In the rows, 128 means zero.
Each path is a new rotation, seen through one point. The rows after it are directions, each followed by how far the rotation turns it, in degrees each step (0 if it stays put).
Each turn is a multiple of 5 degrees from 10 to 175, or 0.
Each row of a path follows its step; steps can be skipped.

step 0: [123 124 122 118 125 131 132 129 125 114 118 131 128 130 126 127 138 124
 128 136 139 132 142 109 128 119 121 118 140 142 124 124 129]
step 1: [124 129 135 142 128 136 125 126 136 122 124 144 127 118 128 118 134 134
 113 139 133 128 130 111 133 139 139 122 125 126 120 123 122]
step 2: [116 120 143 129 131 116 137 126 124 134 113 128 127 123 133 124 147 134
 125 126 126 116 124 127 141 130 128 123 137 134 124 124 136]
step 3: [127 126 130 122 121 131 123 131 123 117 126 118 113 126 135 124 137 126
 123 135 140 132 138 115 133 117 131 125 142 121 124 111 139]
step 4: [128 122 136 127 136 144 124 120 133 113 123 125 132 123 121 121 133 129
 104 132 126 129 128 128 136 134 140 115 126 132 125 125 134]
step 5: [111 120 139 132 129 135 139 133 119 128 109 120 119 123 134 123 129 135
 121 125 118 120 130 128 128 134 132 131 146 122 125 129 124]
step 6: [112 133 125 122 122 136 128 127 127 123 120 121 133 133 137 125 134 127
 119 139 129 133 142 118 129 114 119 116 141 133 138 124 138]
step 7: [132 130 131 138 138 135 133 123 131 113 122 140 133 125 122 111 123 134
 109 140 126 125 133 120 130 124 131 121 133 123 124 116 120]
step 8: [115 135 141 131 136 127 137 122 124 127 109 124 137 119 126 127 143 131
 133 135 125 114 126 122 138 128 134 133 140 133 126 132 124]
step 9: [122 131 131 120 132 129 134 128 124 122 117 129 117 126 138 135 136 123
 123 130 142 131 144 109 129 121 121 130 133 132 127 110 129]
Speeds:
[130 129 130 129 124 129 129 132 128 126 129 127 129 132 122 129 131 130
 122 126 132 132 132 124 128 126 126 131 123 126 132 128 128]  120
[128 131 127 121 126 129 127 124 137 127 131 125 126 130 130 126 124 128
 129 128 131 130 131 125 127 130 126 125 128 129 126 125 127]  120
[134 126 127 125 126 130 126 129 127 120 132 130 133 125 122 126 128 127
 130 133 126 129 127 127 127 132 130 128 131 128 126 129 127]  110
[129 127 128 130 128 124 128 130 129 130 129 133 126 128 128 130 133 125
 131 127 133 132 123 122 133 131 128 128 128 133 123 126 126]  40

step 0: [113 122 110 127 122 110 129 122 125 129 127 139 124 115 145 126 120 132
 124 128 125 114 125 130 118 130 129 134 128 137 142 120 122]
step 1: [141 130 124 100 122 138 135 123 118 129 147 119 130 122 142 130 134 131
 140 127 122 122 135 115 133 136 128 126 135 128 131 133 128]
step 2: [129 124 123 129 120 113 129 122 112 120 125 119  99 139 128 125 136 122
 134 125 143 142 129 127 126 124 125 119 124 130 120 132 123]
step 3: [118 126 127 128 129 142 126 125 126 121 122 146 133 128 134 119 125 124
 134 131 125 142 147 121 129 133 121 142 105 118 127 134 124]
step 4: [106 121 145 127 117 131 126 134 116 128 136 119 118 112 125 124 130 136
 116 130 129 119 137 131 131 126 137 144 130 138 130 125 131]
step 5: [136 145 124 133 130 126 122 115 127 135 145 121 125 122 117 124 129 137
 143 141 119 131 140 126 128 127 141 118 124 119 122 121 144]
step 6: [125 131 121 146 113 113 128 127 136 119 133 127 131 126 134 114 124 116
 121 125 137 139 130 130 107 132 135 124 131 132 137 143 131]
step 7: [133 135 132 112 126 139 111 140 135 126 129 139 132 143 151 120 128 138
 128 126 128 121 137 118 119 128 136 133 127 136 127 125 134]
step 8: [124 123 126 124 123 127 137 126 115 134 137 116 111 133 136 121 125 144
 114 116 135 122 118 138 122 126 117 123 122 115 127 117 140]
step 9: [124 135 118 133 126 126 138 116 140 132 135 131 129 128 136 119 122 125
 133 132 132 133 144 121 149 143 116 114 119 131 127 113 123]
Speeds:
[135 128 126 129 129 127 130 127 130 127 129 128 128 130 131 128 132 130
 131 125 134 133 126 128 131 126 134 132 130 129 131 134 128]  80
[126 129 132 132 129 132 126 128 130 126 134 127 132 131 125 123 125 132
 126 131 132 128 127 127 124 124 132 125 127 129 127 129 129]  35
[128 128 127 126 126 123 127 121 130 128 124 126 127 132 121 122 128 127
 130 128 129 127 124 129 130 128 128 126 123 123 128 128 131]  115

step 0: [138 134 124 134 128 140 125 126 118 137 118 121 116 133 129 126 133 128
 116 119 122 135 115 123 146 125 124 142 130 133 130 122 125]
step 1: [125 133 125 130 138 123 117 119 125 134 130 112 142 132 118 120 132 129
 134 126 135 113 122 115 131 122 131 129 125 128 132 134 111]
step 2: [131 133 120 144 113 128 132 134 106 137 119 128 125 134 129 118 125 123
 131 116 126 119 140 129 141 125 121 133 132 125 131 122 128]
step 3: [120 119 117 127 132 138 126 115 120 123 136 119 140 118 123 130 117 132
 123 118 130 129 125 117 138 118 136 136 128 119 126 119 121]
step 4: [137 134 125 129 124 122 121 137 120 130 123 122 128 135 131 126 130 120
 129 123 142 127 128 133 135 119 122 130 106 110 134 116 125]
step 5: [123 129 109 132 130 129 124 139 119 119 128 112 131 123 134 130 116 140
 128 126 126 122 135 130 118 121 126 138 136 119 117 131 118]
step 6: [123 122 121 132 134 130 135 121 125 133 110 134 119 138 130 129 121 133
 121 118 137 137 127 123 121 122 117 138 111 123 134 119 124]
step 7: [126 134 106 128 141 129 128 132 132 139 135 121 138 144 133 134 125 130
 132 139 125 122 125 122 131 116 123 126 128 115 118 129 128]
step 8: [135 136 125 132 135 136 128 123 116 137 124 119 116 140 135 125 132 132
 120 121 139 135 141 126 129 139 121 144 129 131 115 128 127]
step 9: [124 141 119 124 135 123 141 114 133 135 119 123 136 126 129 122 126 130
 132 122 137 126 121 114 128 109 128 124 137 127 118 131 116]
Speeds:
[133 124 128 131 129 128 127 129 129 135 125 129 124 124 128 125 128 126
 128 131 129 130 132 131 128 130 128 127 124 132 127 121 125]  175
[131 129 127 130 125 128 127 132 126 130 135 129 131 132 130 122 125 128
 127 126 125 126 129 133 123 128 125 129 131 130 126 127 132]  130
[127 127 134 129 125 126 131 125 126 127 129 125 129 124 127 126 123 122
 129 128 131 125 129 132 131 125 133 131 129 124 127 127 129]  45
[120 122 126 132 128 123 132 126 126 130 124 132 130 131 128 126 124 129
 129 128 124 125 130 128 127 130 128 127 129 129 132 130 128]  90

step 0: [136 127 122 133 145 146 126 124 122 134 127 122 124 130 125 127 139 124
 139 115 140 128 126 128 122 150 132 125 139 128 137 133 125]
step 1: [125 121 117 124 134 144 137 138 115 135 134 109 122 127 117 123 128 131
 125 113 124 129 133 133 125 136 121 119 124 115 130 130 124]
step 2: [121 121 131 121 119 139 145 139 124 146 146 123 131 126 120 132 120 122
 126 123 111 135 121 128 127 121 130 132 129 122 123 132 124]
step 3: [129 122 121 120 125 129 129 120 135 140 134 135 135 130 135 127 126 124
 127 122 104 129 108 110 125 126 133 131 137 128 131 136 127]
step 4: [141 120 124 125 143 121 126 114 128 141 120 135 124 121 133 131 122 126
 134 131 128 120 111 118 122 135 124 121 134 118 130 133 113]
step 5: [146 125 125 118 134 124 142 125 124 130 120 126 130 112 116 128 119 126
 135 127 133 116 136 121 127 139 122 127 116 118 138 122 121]
step 6: [139 123 127 118 128 139 134 136 134 138 135 125 123 112 113 133 136 118
 133 134 129 137 138 124 129 127 135 139 111 129 142 126 132]
step 7: [124 124 125 125 126 140 130 136 129 132 130 130 124 128 122 123 148 115
 128 127 131 143 122 115 119 141 137 138 134 134 143 139 129]
step 8: [119 113 118 120 137 130 123 129 119 143 124 117 119 138 126 124 131 121
 122 122 135 131 122 124 119 144 127 117 138 128 126 142 127]
step 9: [129 117 130 116 131 137 140 130 112 144 132 114 136 128 124 132 111 126
 132 122 126 120 128 131 129 142 123 120 137 128 119 128 130]
Speeds:
[124 126 124 130 127 129 131 127 127 123 131 131 128 124 128 130 131 122
 126 130 129 128 126 125 130 123 132 130 127 125 124 133 132]  85
[127 129 126 133 124 127 129 129 133 134 127 128 131 122 127 129 128 126
 130 130 123 130 134 129 129 128 127 128 132 129 128 126 133]  95
[131 131 129 130 133 123 128 127 125 127 127 132 132 123 134 131 126 127
 130 128 126 127 131 125 124 128 132 125 122 129 129 128 127]  55
[131 127 127 131 129 127 132 130 125 132 131 126 132 134 130 128 132 131
 128 125 125 122 126 130 126 122 131 127 131 125 125 127 128]  45
[129 129 124 128 126 126 127 124 128 127 128 131 130 129 127 132 126 127
 126 126 123 130 129 134 132 129 127 132 129 124 131 131 121]  40
[127 131 129 127 129 123 127 127 131 127 132 129 125 123 125 126 125 134
 132 124 125 129 123 123 130 126 127 127 130 124 124 126 126]  45
[130 126 125 128 129 127 128 124 123 123 133 124 124 125 128 128 124 125
 133 129 129 124 130 131 125 127 125 126 133 129 131 126 130]  85
